In the rows, zero is written as 128.
The rows of A fall into a few groups, and each row is roughly a mix of its group's hidden directions; one row fits no group.
A, 145 rows:
[[119 171 105 156 148 143 141 148 154  92 133]
 [109  85 107 158 148 130 137 149 111 105 163]
 [132 146 175  98 163 111 132  89 128 126 121]
 [112  86 142 123 128 104 166 127  81 128 133]
 [169  92 129 112 134 148 116 124  76 130 128]
 [ 96 121 106 169 111 153 107 166 121 108 130]
 [122 117 128 122 160 100 166  95 133 139  85]
 [146 142 126 111 128 160  87 123 175 144 150]
 [109 131 164 103 103 109 155 122 109 172 115]
 [132  95 126 172 172 136 134 158 105 130 136]
 [121 127 107 135 144 155  83 125 125  76 142]
 [140 131 121 101 137 133 103  99 180  97 147]
 [123 145  93 128 111 100 131 111 150  73 116]
 [139 134 158  93 120 102 133  85 162 124 107]
 [136 179 143 145 138 152 104 138 171 137 121]
 [126 162 138 140 160 138  98 133 172 103 107]
 [138 144 135 117 145 117 123  94 172  90  96]
 [153 121 128 105 132 149 130  63 140 148 116]
 [166 147  85 137 107 124 149 114 126  89 114]
 [126  97 123  76 124 119 120  93 151 122 156]
 [135 155 112 104 108  79 132 163 112 153 119]
 [111  82  92 135 114 135 135 123 138 137 176]
 [135 160 131 172 107 150  94 155 142 148 123]
 [130 118 138 128  90  70 131 119 136 109 159]
 [131 128 132  97 104  89 124 115 104 177 146]
 [104  90 119 174 137 171 132 142 139 131 125]
 [122 153  98  94 119  89 139 110 129 126 170]
 [103 116 106 124  99 112 152 138  76 150 146]
 [154 119 116  84 101 108 132  90 120  98 118]
 [124 166 161 137  99 100 113 126 112 166 109]
 [126 141 153 116 127  95 140 167  97 165 106]
 [144  93 124  81 113 113 119 103 159 148 147]
 [ 68 152 131 161 124 134 127 160 136 137 138]
 [121 122 119  97  84 111  80 108 147 140 132]
 [109  91 119 117 132 115 151 174  88 141 126]
 [168  84 129 125 133 124 162 125  94 150 137]
 [117 122 132 156 118 120 120 156  73 156 100]
 [112  90 114 143 143 159 144 157  84 125 142]
 [ 67 128 115 157 127 127 113 158 126 110 145]
 [149 129 167 139 132 128 181 151 102 149 129]
 [152 141 177 136 156 133 130 105 141 136  86]
 [106 108  85 141 107 120 144 152  94 121 162]
 [132 150 124 153 146 190 106 146 127 126 148]
 [132 161 144 108 127 127  87 138 113  96  86]
 [182 138 143 127 151 142 103  98 143 156 126]
 [123 102 188 130 121 142  97 115 142 112 147]
 [125 138  83 127 102  83 138 145  94 140 127]
 [140 154 112 148 176 168 126 128 131 118  95]
 [107 142 131 166 158 170 117 154 145 132 154]
 [111 172 148 110 126  93 149 104 136 146  98]
 [115 134 138 106 119 121 138 121 116 201 129]
 [149  78 121 145 150 116 152 137  84 123 129]
 [154 144 109 119 136 104 124 136 150  67 111]
 [113 101 107 150 140 151  94 161 137 134 168]
 [134 156 107 118 117 125 137  99 179  90 139]
 [125  89 123 118 128 142 125 134 151 153 187]
 [181 125 122 125 120 105 140 121 102 141  83]
 [ 70 142 147 122 112 118 143  90 116 116 143]
 [ 96  92 114 117  93 100 152 142  96 123 126]
 [133  82 147 166 144 145 123 169 110 134 124]
 [152 178 143 105 155 101 161 128 127 129 118]
 [174  87 122  96 133 122 111 106 105 112 125]
 [149  74 147 124 145 131 159 122  92 115 136]
 [138 121 105 141 157 181 153 140 135 111  98]
 [113 145 129 148 100 152 106  77 121 160 137]
 [130 156 154 115 134 124  84 131 181 137 135]
 [148 131 142 134 129 137 111  96 187 100 142]
 [150  90 159 108 150 159 121 107 138 132  94]
 [135  86 140 147 105 127 126 147  72 138 120]
 [ 95 170 112 176 109 133 116 137 114 124 144]
 [144 118 105 124  85 141 108 153  91 162 129]
 [158 123 118 150 136 172  84 134 137 158 116]
 [112 136 143 106  84  80 134 123  99 117 112]
 [129 187  93 131 121 105 107 133 154 118 125]
 [109 103 138 135 126 176 139 111 119 146 176]
 [116 158 111  97  99  90 141 102 113 154 144]
 [128 106  94 154 103 141 131 163 162  96 123]
 [155 126 100 152 172 145 129 160 136 118  96]
 [146 107 122 161 165 164 117 147 114  94 118]
 [175  99  92 133 135 119 146 113 121  91 135]
 [129 150 113 146  84 120  93  82 126 135 119]
 [144 136  95 104  96 116 141  97 142  83 134]
 [155 152 161 109 141 107 102 103 170 136 135]
 [157 135  83 136 107 103 173 129 125 128 150]
 [147 100 146 104  97  87 122 105 115 156 144]
 [150 155 153 114 100 109 120  81 118 140 100]
 [ 79 160 109 112 120 148 135 167 147 119 131]
 [175 138 117  81 126 111 138  95 143 135 115]
 [ 77 159 142 128  90 145 132 159 128 135 134]
 [135 101 165 164 133 134 119  82 101 118 129]
 [134  87 151 125 135 172 157 111  94 128 133]
 [118 106 126 116 109 106 164 115  73 140 144]
 [108 104 127 135 123 165 144 142  96 146 176]
 [118  97 154  87  94  97 126 120 123 155 142]
 [ 98 144 117 110  90 104 143 146  94 116 160]
 [ 86 133  94 139  98 128  95 154 140 114 148]
 [112 120 111 114 112  97 151 104 115  72 123]
 [115 174 141 165 154 133 131 129 127 122  83]
 [ 67 122 143 149 132 122 153 147  97 123 138]
 [126 137  94 176 125 123 140 144 130  78 130]
 [119 103 133 133 168 145 178 125 113 105 153]
 [111 120 155  80  91 121 136 111  98 150 131]
 [ 97 141 170 161 140 150 131  92 146 132 113]
 [127 169 130 114 123 116 140  95 174  97 115]
 [158 133 163 130 131 134  77 111 161 144 140]
 [181 109 147 119 143 119 121 108 150 134  88]
 [150 167 127 163 158 158 108 150 150 119 121]
 [133 109 141 138  90 136 105  69 141 137 135]
 [113  65 111 101 112 135 125 119 126 118 157]
 [128 103  84  93 127 151 145  93 127 140 152]
 [145 125 129 148 172 172 104 134 152 121 155]
 [126 117 100 120 132 121 178 119  76 135 115]
 [123 151  99 114 122 106 118  96 162  85 110]
 [164 115 171 139 121 163 128 157 143 154 135]
 [109 136 168 127 108 117  76 131 148 136 157]
 [114 114  92 116 135 134 166 152 144 103  86]
 [154  99  81 117 110 144 118  87 136 131 144]
 [113  87 152 133 148 120 147 183 118 122 128]
 [126 145 144 144 166 144 109 126 160  88  97]
 [143 132 122 178 158 169 109 141 133 106 140]
 [104  84 134 149 143 139 140 171 102 106 132]
 [143 121 102 158 159 154 100 117 174 128 130]
 [122 124 165  89  98 100 124 108 118 143  95]
 [126 128 142 102 138 149 140  63 140 149 115]
 [144 143  96  95 107 120  75 140 147 120 135]
 [133  98 161 109 143 115 134 110 184 116 116]
 [157 124  89 136 160 128 132 156  97  93 138]
 [111 122 106 147  94  99 146 134  82 128 158]
 [140  67 153 132 126 130 125 118 132 167 110]
 [137  97  83 120 144 168 141 117 121 108 156]
 [109 169 120 131 124  88 120 176 148 126 130]
 [128 153 133 105 131 113  84 111 175 116 105]
 [114 115 151 176 153 154 117 169 130 140 135]
 [113  90 139 158 134 183 128 143 146 128 145]
 [ 90 105 131 130 111 131 151 132  69 130 142]
 [124 122 144 126 101 134  70 142 146 164 145]
 [122 147 178 129 157 135 112 135 130 169 100]
 [154 145  87 140 113 136 154 113 122  77 128]
 [120 118 129 121 120 108 161 108  66 141 144]
 [117 110 145 132 103 144 169 131 127 104 179]
 [142 128 114 166 133 158  94  88 153 113 117]
 [111 115 108 122 107  92 171 126  84 121 135]
 [128 168 121 104 112 124 108 101 171  98 115]
 [118 132 153 128 151 132 127 116 194 103 135]
 [122 169 141 107 122 104 111  93 164 147 109]]

Each list below has one row that fits no group; the rest each fit one group, if only roughly. Name that row.
  q316: [116 128 123  94 120 103 167 116  82 155 130]
  q418: [140 162 118 165 166 137 132 163 151 111 118]
  q46: [ 97 124 139 114 102  87 171 115 103 123 116]
  q12: [ 98 110 168 138 147 123 149 143  84 146 112]
  q72: [ 72 161 131 116 106 115 129 117 154 102 130]
  q932: [100  88 162 159 122 144 130 153 101 137 142]
  q103: [133 137 119  67 100 101 116 122 154 143 122]
  q567: [107 153 146 139 105 110 127 130  71 140 101]
  q33: [124 124 111 167 135 183 118 121 124 140 163]
  q742: [130  99 132  79 123 117 152 157  91 110 130]
 : q418
  q374: [136  73 149 132  87 142 112 129 120 142 152]
  q310: [124 155 148  99 105  91 131 108 165  99 125]
  q315: [ 77 113 110 113  87 131 122 150 124 135 157]
  q532: [127 153 107 123 169 152 105 134 167  96 121]
  q123: [ 99 164 106 150 132 132 111 133 149  76 127]
  q914: [148 105 142  94 112  90 142 125 102 158 100]
  q34: [101 147 139 122  83 119 145 141  94 164 111]
  q447: [135 166  97 122 118 107 147 126 157  82 117]
  q138: [155 152  89 121 112 141 105 113 163  93 133]
  q545: [145 119 163 102 114 127 143 108 110 184 126]
  q934: [104 160 137 151 131 128 101  94 173 131 110]
  q929: [152 106 147 132 140 112 167 126  83 155 108]
  q117: [132 161 106 110  86 105 113 118 145 113  90]
  q105: [132  87 149 134 163 141 177 127 112 124 112]
 : q447
  q306: [102 176 142 147 128 159 100 155 126 138 107]
  q847: [ 79 140 126 141 146 165 115 170 136 120 117]
  q969: [125 143 126 105  89 104 168 102 108 100 116]
  q144: [144 122 158  91 133 101 161  85 132 122 112]
  q487: [153  93 115 143 160 144 155 158  99 108 134]
  q384: [149 136 167 118 126 130 102  82 164 143 135]
  q756: [155  97 141 157 136 165 108  90 146 144 125]
  q19: [157 157 119 120 117 131  84  90 145 147 106]
  q456: [167 140  85 116  88 132 117 123 158 133 143]
  q415: [157 109 156  95 138 149 141  98 111 166 121]
  q380: [113 154  89 113 118  76 131 150 143 132 109]
  q997: [151 151 103 103 136 107 120  92 161 116  94]
  q44: [124 120 183 146 124 135 113  91 156 149 113]
  q927: [ 80 109 134 129  89 104 132 146 101 119 151]
 : q19
  q656: [112 134  90  83  88 114 112 146 138 139 139]
  q909: [ 84 152 101 138 110  92 136 157 128 104 136]
  q243: [112 146 110 148 134 118 115 156 169  84 106]
  q731: [ 89 152 100 154  86 115 145 151 135 133 137]
  q337: [172 102 138 166 156 148 132 155 111 129 115]
  q831: [121 155 101 143 150 132  93 150 169  98 129]
  q451: [149 113 153 157 161 148 117 108 116 105  87]
  q661: [ 94 146 103 100 104  81 140 137 115 148 132]
  q230: [104  86 118 141  89 140 133 151  92 138 146]
  q726: [110 142 186 129 131 136 158 120 144 153 100]
  q597: [117  68 136 157 141 154 151 120 122 132 148]
  q919: [ 87 145 114 120  88 140 117 137 138 129 175]
 : q831
  q716: [125 154  75 163 134 126 153 153 118 108 127]
  q598: [ 93 120 133 152 127 132 178 137  85 117 134]
  q839: [137 182 168 141 128 144 122 147 147 142 104]
  q304: [171  96 132 113 133 148 141 105 109 172 126]
  q819: [113 160 167 136 138 160 140 137 128 175 138]
  q152: [130 183 145 136 132 103 159 124 129 156 102]
  q771: [127 147 105 137 138 168  83 126 169 138 136]
  q751: [116 146 105 169 135 125 109 167 126  85 121]
  q256: [117 111 148 126 130 160 105 101 181 132 151]
  q414: [170 134 170 116 120 128 124  81 145 136 114]
 : q771
  q84: [155 155 113 161 152 114 129 118 154  83 114]
  q873: [147 126 119 169 156 148 101 173 149 135 129]
  q275: [ 68 126 132 133 107 131 109 168 138 108 129]
  q68: [152 166 119  99 123  94 121  98 153 122 102]
  q699: [ 85 159 109 108 119  95 135 112 122  98 106]
  q294: [174 106 137 100 118 100 115 101 140 160 118]
  q728: [100 121 150 100 106  93 147 121  87 131 104]
  q976: [105 149 180 145 171 149 131 129 128 138 118]
  q897: [149 102  96 133 128 120  70 152 147 131 127]
  q795: [125 137 108 113 107  93 150 140 100 108  79]
 : q795
  q594: [165  87 129 129 137 140 168  98 107 115 116]
  q657: [119 147 137 159 123 125  66 140 159 120 128]
  q924: [109  84 165 108 107 131 143 110  95 117 141]
  q660: [112 146 169  92 123  93 128 106 121 146 158]
  q465: [ 98 117 125 130 107 117 181 118 100  99 146]
  q198: [160 145 163 140 166 144 151 146 132 132  93]
  q104: [157  96 152  88 131 102 132  98 128 140 101]
  q147: [121  98 145  84 130 104 179 123 117 132 125]
  q920: [144 140 173 152 158 151 102 145 134 160 122]
  q984: [146 137 166 174 152 159 105 147 137 125 129]
 : q920
  q937: [158  85 100 121 108 145 132  96 101 106 133]
  q721: [165 127 127 151 152 116 165 148  82 124 121]
  q27: [131 153 105 104  97  90 117 114 155  92 135]
  q526: [141 167  98 118 156  98 136 129 157 119  95]
  q674: [165 136 126  91 161 130 112 131 172 118 110]
  q519: [102 169  80 129 136 128 140 153 100 113 131]
  q670: [108 128  93 148 120 136 163 143  74 123 131]
  q553: [123 172 118 145 149 132 100 109 172 131 103]
  q870: [117 113 154 187 131 161 104 131 141 120 134]
  q565: [144 143 114  98 121  65 117 121 145 107 122]
  q363: [ 79 143 117 111 125  99 147 171 113 137 135]
  q184: [119 130 143 108 112 144  94 114 185 151 119]
 : q565
  q857: [160 141 141 155 137 158  75 124 148 120 117]
  q533: [119 118 108 141 102 111 137 152  70 117 103]
  q603: [169 124 114 111 124 108 161  91 132  94 111]
  q856: [147  84 116 145 131 175 145 126  96 134 115]
  q645: [173 121 145  95 124 125 112 108 148 170 113]
  q503: [158 132 162  94 115 126 105  92 137 132  93]
  q583: [103 150  97 126  95 104 149 165 102 144 128]
  q21: [ 95 139 108 137  95 124  94 161 149 158 139]
  q646: [109 137 145 179 128 140 118 165  91 126 115]
  q457: [116 104 169 151 130 146 136 145  77 145 121]
 : q503
  q254: [ 91 148 100 123  78 114 146 125 123 100 135]
  q812: [121 111 118  94 110  88 165 118  94 148 126]
  q872: [143 101 103 113 120 145  75 133 163 121 143]
  q23: [105 130 154 112 116 108 174 112  86 122 109]
  q944: [125 135 173 135 139 148 121  89 175 139 132]
  q978: [151 173 109 151 151 141  90 132 152 142 123]
  q923: [113 107 105 123 131 128 181  87 108 109 120]
  q585: [109 133 113  99 115  84 157 125  87 148 128]
  q98: [150 100 105 137 142 179 133 132 129 128 170]
  q347: [113 174 140 123 132  89 124 133 121 115  81]
  q829: [150 148 100 119 126 125 101 108 173  88 121]
  q811: [112 147 162 144 146 158  79 136 154 118 131]
  q677: [112 123 136 166 119 147 123 159  75 148 139]
 : q923
